In the data rows, zero lies at 4.5, halfway between 4 and 5.
Here are some rows, each followed by its group. Groups can overlap.
[5 5 6 4 3 4 4 4 6 5 4 4 5 5 5 5 6 5 4 5 3 3 5 5 5 5 7 7 5 5 4 5] x
[6 5 6 5 4 4 4 5 6 5 6 4 6 6 6 5 4 5 4 5 3 3 5 5 5 5 4 4 5 5 4 5] x
[2 3 3 4 7 8 8 3 2 3 3 2 4 4 3 3 2 1 6 3 6 6 2 3 2 2 3 3 3 3 8 4] k
[5 5 6 5 4 4 4 5 6 5 5 5 4 4 4 5 5 5 4 5 2 2 6 5 5 4 5 5 5 5 3 5] x
[2 3 3 3 6 5 5 3 3 3 4 3 3 3 2 4 4 1 5 3 7 7 3 2 3 3 3 3 3 4 5 3] q
[3 3 2 1 5 7 7 4 4 4 3 2 2 2 3 2 2 1 6 0 6 6 2 1 2 2 2 2 3 3 8 2] k
[5 4 3 4 5 4 4 4 4 4 4 5 5 5 5 4 4 4 4 4 4 4 4 3 4 4 4 4 6 6 4 5] p
[5 5 6 5 4 3 3 4 5 4 5 5 5 5 5 5 4 5 3 4 4 4 5 5 5 5 5 5 5 5 3 5] x
[4 4 6 4 4 4 4 5 5 5 5 4 5 5 4 5 5 5 4 5 4 4 4 5 5 5 6 6 5 4 4 4] x
[3 4 3 3 5 5 5 2 3 3 4 2 3 3 4 5 4 4 6 1 5 5 3 3 3 3 2 2 3 3 5 3] q
[6 8 7 6 3 4 4 7 6 8 7 7 5 5 6 5 6 6 3 7 3 4 6 5 7 7 5 5 6 6 4 9] w
[3 4 6 3 5 4 4 5 4 5 4 4 4 4 5 4 4 5 4 4 4 4 6 4 5 5 4 4 4 4 4 4] f
[4 5 6 5 4 4 3 4 5 5 5 6 5 5 6 5 5 6 4 5 3 3 5 4 5 6 6 6 4 4 3 5] x
[5 5 4 5 4 4 4 4 3 5 4 7 4 4 5 4 4 4 4 4 4 4 7 4 4 4 4 4 7 7 4 4] p
[7 4 6 8 4 2 2 6 5 6 9 6 6 6 8 7 5 7 3 8 3 3 7 5 7 7 5 5 6 6 2 8] w
[5 5 5 6 4 4 3 5 5 5 5 6 6 6 5 5 6 5 3 5 4 4 4 7 5 5 5 5 5 5 4 6] g
[2 1 3 3 8 7 7 1 2 0 2 1 2 2 1 0 3 1 6 3 8 8 2 3 1 1 3 3 1 1 9 2] k
[4 5 5 4 4 4 4 4 4 4 5 6 4 4 5 5 4 4 4 5 4 4 6 5 4 4 5 5 5 4 4 4] f
[2 1 1 3 7 8 8 1 4 3 0 0 1 1 1 2 3 1 7 1 9 9 2 3 4 4 2 2 0 0 9 1] k
[4 4 4 4 5 4 4 4 5 4 6 4 5 5 4 5 4 4 4 4 4 3 3 4 5 4 4 4 4 4 4 4] f
[8 6 6 7 3 3 3 6 6 5 9 6 8 8 8 6 5 7 4 7 4 4 5 7 6 6 8 8 6 6 2 7] w
[0 2 3 2 9 9 9 3 0 1 4 2 2 2 1 1 4 3 9 3 9 9 2 3 1 1 1 1 3 3 7 0] k
[4 4 4 6 4 4 4 5 4 4 4 4 5 5 4 4 3 3 3 4 4 4 4 4 4 4 4 4 5 5 4 3] p
[5 5 5 7 2 3 3 7 6 7 7 8 7 7 7 5 6 7 3 5 3 3 6 7 6 6 6 6 5 5 3 8] w
[5 5 5 6 4 4 4 4 5 5 5 5 4 4 5 5 4 6 4 5 4 4 5 5 5 5 5 5 5 5 2 5] x
[4 5 4 4 4 4 4 5 5 4 5 5 4 4 6 5 5 5 3 6 4 4 4 4 5 5 4 5 5 5 4 5] x
[6 4 5 4 4 4 4 5 4 5 5 4 5 5 5 5 4 5 4 4 4 5 4 6 4 4 6 7 4 4 4 5] f
[2 2 1 2 6 7 7 2 2 2 3 3 4 4 2 3 2 3 5 2 6 6 2 3 2 2 2 2 1 1 9 2] k
[5 4 5 4 4 4 4 4 4 9 5 4 5 5 4 4 5 4 4 4 4 4 6 4 4 4 4 4 4 4 4 5] f
[7 6 9 8 4 4 4 6 5 7 6 7 6 6 5 9 9 5 3 6 3 3 6 6 7 7 6 6 7 7 2 5] w
[7 8 5 7 4 2 3 7 6 6 5 7 5 5 6 5 6 7 3 7 3 3 7 5 5 5 6 6 6 6 4 5] w
[2 1 1 3 6 8 8 2 1 2 2 3 2 2 3 2 3 3 6 2 6 5 0 2 1 1 3 3 4 4 8 0] k
[4 5 4 5 4 3 3 5 4 6 4 4 5 5 4 4 5 5 4 4 3 3 5 3 4 4 5 5 4 4 4 4] f
[3 3 2 2 7 6 6 2 4 4 4 2 3 3 2 3 3 2 7 1 6 6 1 2 5 5 1 1 3 2 6 1] k
[5 4 5 5 3 3 3 6 5 6 5 6 5 5 5 5 5 6 4 5 4 4 5 5 5 5 5 5 5 5 4 5] g
[4 4 3 3 5 6 6 4 3 4 3 4 4 4 3 4 4 3 5 4 6 6 3 4 2 2 2 2 4 4 5 4] q
[5 5 6 5 4 2 2 5 6 5 6 5 5 5 5 5 5 5 3 5 4 4 6 5 7 7 6 6 5 5 3 5] g
[5 5 6 5 4 4 4 5 5 5 5 6 5 4 4 5 5 5 4 5 4 4 5 6 6 5 6 6 5 5 3 5] x
[4 3 3 3 5 5 5 3 3 4 4 3 3 3 4 4 3 2 5 4 5 5 3 4 3 3 4 4 3 3 5 2] q
[5 5 5 5 3 4 4 5 5 4 5 5 5 5 4 5 5 4 4 5 3 3 5 4 5 5 6 7 4 4 4 5] x
[2 3 3 2 8 8 8 2 2 2 0 0 1 1 2 2 2 2 9 4 9 9 2 1 3 3 2 2 1 1 8 2] k
[5 5 5 6 3 4 4 5 5 5 5 7 5 5 5 5 7 6 3 5 3 3 6 5 6 6 6 6 6 6 5 5] g
[5 5 6 5 4 5 5 5 5 5 5 6 6 6 5 5 6 4 4 5 3 3 5 5 5 5 5 5 5 5 3 5] g
[0 3 2 2 8 7 7 2 1 4 1 1 2 2 2 0 3 2 9 3 7 7 4 2 1 1 2 2 0 0 9 3] k
[4 4 5 4 4 4 4 4 4 4 5 3 4 4 4 4 4 4 5 6 4 4 4 6 4 4 3 3 4 4 4 4] p
[4 4 3 4 5 4 4 4 5 4 5 4 4 4 4 5 4 4 4 4 5 5 4 3 4 4 3 3 4 4 4 4] p
[6 6 6 7 4 3 3 7 6 8 6 6 6 6 6 6 7 8 3 7 3 3 7 7 5 6 7 7 8 8 2 7] w
[3 4 3 4 5 4 4 4 5 5 4 4 4 4 4 4 3 4 5 4 4 4 3 3 5 5 4 4 4 4 4 4] p
[1 3 4 2 5 5 5 2 2 4 3 3 2 2 3 4 3 2 6 2 6 7 3 3 3 3 4 4 3 3 6 3] q
[6 9 5 7 3 3 3 8 6 9 7 6 6 6 6 5 7 7 2 7 2 3 7 5 8 8 6 6 7 7 3 6] w
[4 5 3 4 5 4 4 5 4 4 4 4 4 4 4 4 4 3 4 4 5 4 3 4 4 4 4 4 4 4 5 5] p
[5 6 6 6 2 4 4 5 7 4 5 7 5 5 5 5 5 5 3 5 3 3 8 6 6 5 6 6 5 5 4 5] g
[6 6 6 6 3 4 4 6 9 8 6 7 6 6 9 8 5 6 4 6 3 3 8 7 9 9 9 8 8 8 4 6] w
[1 1 0 2 9 6 7 2 0 2 2 0 2 2 1 2 1 1 7 3 6 6 1 2 1 1 2 1 0 0 9 1] k
[4 5 4 4 4 4 4 4 5 4 5 4 5 5 5 5 5 5 4 5 4 4 5 5 4 4 5 5 4 5 4 9] f
[4 4 4 4 4 4 4 5 4 4 4 3 5 5 4 5 4 4 5 4 4 5 3 3 4 4 4 4 4 4 5 4] p
[5 5 5 7 4 3 3 6 5 5 6 6 5 5 6 5 5 4 4 5 4 4 5 5 5 5 5 5 5 5 2 5] x
[4 5 5 5 4 4 4 5 4 5 5 5 4 4 4 5 4 4 4 4 4 4 5 4 4 4 5 5 5 5 4 4] f
[0 4 3 2 8 7 7 3 2 4 2 2 3 4 3 3 3 2 6 2 8 8 1 2 3 3 1 1 2 3 8 1] k
[4 3 3 1 6 6 6 3 1 4 3 3 3 4 3 3 3 3 6 3 5 5 5 2 3 2 3 3 4 4 6 3] q
[3 1 3 1 7 8 7 3 3 2 1 3 2 2 3 1 3 4 9 1 7 7 2 0 2 3 3 3 1 1 9 2] k
[5 5 6 7 4 4 4 5 4 5 5 5 5 5 6 5 5 5 3 6 4 4 4 5 5 5 5 5 7 7 3 5] x
[4 4 4 6 5 4 5 5 4 5 5 5 4 4 4 7 5 6 5 5 4 4 6 4 4 5 6 6 4 4 4 5] f
[3 4 2 3 5 5 5 5 3 4 4 3 3 3 4 4 3 4 5 3 5 5 1 3 3 3 3 3 4 4 4 3] q
[3 4 3 4 6 5 5 4 4 4 5 3 3 3 4 4 3 3 5 4 5 5 4 4 4 4 3 3 3 3 6 3] q
[3 4 3 4 5 6 6 3 2 4 4 2 4 5 4 4 3 2 5 3 5 5 4 4 3 3 2 2 4 4 5 3] q
[5 5 6 5 3 4 4 5 5 4 5 5 4 5 5 5 7 4 4 6 3 3 5 4 5 6 5 5 5 5 4 5] x
[2 4 2 1 6 6 6 4 4 3 4 4 3 3 3 4 3 4 7 3 6 6 3 3 4 4 2 3 2 2 5 4] q
[3 4 6 4 3 3 3 6 4 4 5 6 4 4 4 5 4 4 4 4 4 4 5 4 4 4 6 6 4 4 3 4] f
[4 7 4 5 3 4 4 5 5 4 4 5 5 5 4 5 5 4 4 5 4 4 4 5 5 5 4 4 5 5 4 4] x
[9 4 6 5 3 4 4 5 5 5 6 5 5 5 5 5 5 5 4 5 2 3 6 6 5 5 5 5 5 5 3 5] g
[5 8 8 6 3 3 3 5 6 5 5 7 8 9 6 6 6 6 3 6 3 3 6 6 5 5 6 7 7 7 3 7] w
[3 4 3 3 6 6 6 3 2 3 4 4 3 3 3 4 3 2 6 3 7 7 2 3 3 3 3 3 3 3 5 4] q
[5 5 4 5 4 3 3 5 4 5 5 6 5 5 5 6 6 6 4 5 4 4 5 5 5 5 5 5 4 4 4 5] x
[2 1 2 2 6 7 7 1 0 1 3 2 1 1 2 2 3 3 7 2 6 7 2 1 2 2 1 1 2 2 7 1] k
[5 4 5 6 4 3 3 5 6 4 5 5 5 5 5 5 5 5 4 5 3 3 5 5 5 5 4 4 4 4 4 7] g
[4 4 4 2 6 7 7 3 4 3 3 5 3 3 3 3 4 3 8 2 6 6 3 2 3 3 3 3 3 3 6 3] q
[3 4 3 3 6 5 5 3 2 3 5 3 2 2 3 4 4 2 6 4 5 4 3 3 4 5 3 3 3 4 5 3] q
[7 7 7 7 3 3 3 6 9 6 5 7 5 5 5 6 6 7 3 6 3 3 7 6 5 5 8 8 5 5 3 7] w
[4 5 4 5 4 4 4 5 5 4 4 5 6 6 5 4 4 5 4 5 4 4 4 8 5 5 4 4 4 4 4 4] f
[4 4 4 5 4 3 3 4 4 4 4 4 4 4 4 5 4 4 4 4 4 4 3 5 4 4 4 4 5 5 4 4] p
[5 4 5 5 3 3 3 4 4 5 5 5 4 4 5 5 4 5 4 6 3 3 5 5 5 6 6 6 5 5 4 5] x
[5 4 5 5 5 4 4 5 4 4 4 4 4 4 4 5 4 4 4 5 3 3 4 4 5 5 4 4 5 5 4 4] f
[3 2 2 1 9 7 7 5 1 2 1 1 3 3 0 4 2 3 9 2 5 5 4 2 3 3 4 4 2 2 6 2] k
[1 4 3 1 7 7 7 2 1 3 3 2 2 2 1 3 3 1 6 2 5 6 3 2 3 3 4 4 0 0 6 2] k
[5 4 4 5 4 3 3 6 6 5 5 5 5 5 5 5 5 6 4 5 4 4 6 5 5 5 5 5 5 5 4 7] x
[2 4 3 1 7 9 9 1 3 1 2 3 2 2 2 2 2 2 5 3 7 7 2 2 3 3 2 2 3 3 9 3] k
[4 4 3 3 5 5 5 3 4 4 3 4 3 3 3 4 3 3 6 3 5 5 3 3 4 4 4 4 3 3 6 3] q
[3 4 3 3 5 5 5 3 3 3 3 3 4 4 3 4 4 2 7 3 5 5 3 3 3 3 2 2 3 3 6 3] q
[4 5 4 4 3 4 4 6 5 5 5 4 5 5 4 5 4 5 4 5 4 4 4 5 4 4 4 4 4 5 3 4] f
Group q spreads out most along one direction. Which 3 other groups' directions of most spread are closest to that one, closest first?
k x f
Which 3 other groups have their centres nearest to the centre of group k, nearest first?
q p f
Group w spreads out most along one direction. Which 3 other groups' directions of most spread are closest to that one, closest first?
g k p
Group x spreads out most along one direction. Which 3 other groups' directions of most spread are closest to that one, closest first?
q p g
Which 5 groups are nearest to each row below, nearest first, going by the distance to the centre of the group?
[3 3 2 4 5 6 6 2 3 3 3 2 4 4 2 4 3 4 4 3 6 6 4 3 3 3 4 4 3 3 6 2] q p k f x
[6 5 5 7 3 3 3 5 6 5 6 5 9 9 7 5 5 8 3 5 4 4 5 5 5 5 6 6 5 5 3 5] g w x f p
[3 4 4 3 5 5 5 4 3 3 4 3 4 4 3 3 3 3 4 3 5 5 2 4 3 3 4 3 3 3 5 4] q p f k x
[4 5 4 4 5 4 4 4 4 4 4 4 4 4 5 5 4 4 4 4 4 4 3 4 5 5 4 4 4 4 4 4] p f x q g
[5 5 6 4 4 5 5 4 5 5 5 5 5 5 5 5 5 5 3 5 4 4 4 6 5 4 5 5 5 5 4 6] x f g p w
[5 5 5 4 3 4 4 5 5 5 5 5 5 5 5 7 5 5 4 5 4 4 8 5 5 5 4 5 5 5 4 6] g x f p w
Which 5 groups are nearest to each row below, nearest first, going by the distance to the group's nearest row?
[4 5 4 5 4 4 4 5 6 5 4 5 5 5 5 5 5 5 4 5 4 4 5 5 5 5 6 6 5 5 4 5] x g f p w
[4 3 3 3 5 4 4 4 2 4 4 1 3 3 2 3 4 4 5 2 5 5 1 3 3 3 3 3 2 2 4 2] q p k f x
[3 3 2 2 5 7 6 3 4 4 4 1 3 3 3 4 3 2 5 3 6 6 2 2 5 5 3 3 3 3 6 3] q k p f x
[6 6 7 5 3 3 3 8 8 6 7 7 6 6 8 4 6 4 3 5 4 4 6 8 6 6 5 5 8 8 3 6] w x g f p
[5 5 6 5 3 4 4 6 5 5 5 5 5 5 5 5 5 6 4 5 4 4 6 5 4 4 4 4 5 5 4 5] g x f p w
[5 8 7 7 2 3 3 7 6 9 9 7 8 8 7 7 7 6 4 7 3 3 6 7 7 7 6 6 5 5 4 7] w g x f p
[6 6 6 6 2 2 2 7 7 7 6 7 5 5 6 6 6 6 3 5 2 2 7 7 7 7 6 7 9 9 4 5] w g x p f
[4 4 4 3 6 5 5 4 4 3 3 3 3 3 3 3 3 3 5 4 5 5 3 2 3 3 3 3 3 3 6 3] q p k f x
[5 4 5 7 4 4 4 4 7 4 5 5 5 5 5 5 5 6 4 5 4 4 4 4 4 4 5 5 4 4 4 5] g x f p w
[5 4 5 5 5 4 4 5 4 4 4 4 5 5 4 5 4 5 4 4 4 4 6 4 4 4 6 6 5 5 4 6] f x p g q
Which 3 other groups have their centres nearest to the centre of group f, nearest first?
x p g
Which 4 groups are nearest to each row below, nearest first, going by the average distance to the group's rows?
[5 5 6 6 2 4 3 6 5 7 5 6 5 5 6 6 7 7 4 6 3 3 8 7 7 7 5 5 6 6 4 5] g x w f
[5 5 7 5 3 4 4 7 5 5 5 9 5 5 5 5 5 4 4 5 4 4 5 5 5 5 4 4 5 5 3 5] g x f p
[5 4 5 4 5 4 4 4 4 7 5 4 5 5 5 4 4 5 4 4 4 4 5 5 7 7 5 5 4 4 4 5] x f g p
[3 2 3 2 5 5 5 4 4 4 3 4 3 3 3 2 3 4 6 2 6 6 2 3 3 3 3 3 2 2 7 4] q p k f
[1 3 3 3 6 7 7 3 0 2 3 2 3 3 1 3 2 2 5 3 5 5 1 4 4 4 2 2 2 2 9 2] k q p f
Which 4 groups are nearest to each row below, nearest first, going by the distance to the group's nearest row?
[6 5 6 7 4 4 4 5 5 5 5 6 6 6 5 5 5 5 3 5 4 4 6 5 5 5 7 7 6 6 3 5] x g f w
[5 6 5 5 4 3 3 6 5 4 5 5 5 5 5 5 5 5 4 6 4 4 5 4 5 5 5 5 6 6 3 5] x g f p
[5 5 5 5 4 4 4 5 5 4 5 6 5 5 5 5 4 7 4 5 3 4 5 5 5 5 6 6 5 5 4 5] x g f p
[5 5 5 5 3 4 4 6 4 4 5 5 5 5 5 5 5 6 2 5 4 4 4 5 5 5 5 5 5 5 3 5] x g f p
[4 4 4 3 4 4 4 5 4 4 4 3 4 4 4 5 5 4 4 4 4 5 4 3 5 5 5 5 4 4 4 5] p f x q
[4 4 5 6 4 4 4 4 5 5 5 4 5 5 6 5 5 5 4 5 4 4 5 6 5 5 4 4 4 4 4 5] g x f p
Which 5 groups are nearest to each row below, nearest first, going by the average distance to the group's rows?
[4 4 4 4 5 5 5 4 3 3 4 4 3 3 4 3 3 2 6 3 5 5 3 4 4 4 2 2 3 3 6 4] q p f x k
[4 4 6 5 3 4 4 5 5 5 5 4 5 5 4 5 4 4 4 5 4 4 5 5 4 4 4 4 6 6 4 6] x f p g q
Which 4 groups are nearest to each row below, nearest first, going by the distance to the centre of the group?
[5 5 6 5 4 3 4 5 5 7 5 5 8 8 5 5 5 6 4 5 4 4 7 6 5 5 6 6 6 6 4 6] g x w f
[5 5 5 6 4 4 4 5 4 5 5 6 4 4 8 5 4 5 4 5 4 3 5 5 5 5 5 5 5 4 4 5] x g f p
[3 4 4 3 5 6 6 2 4 4 3 4 4 4 4 4 3 2 7 3 5 5 2 3 3 3 3 3 4 4 5 3] q p f k
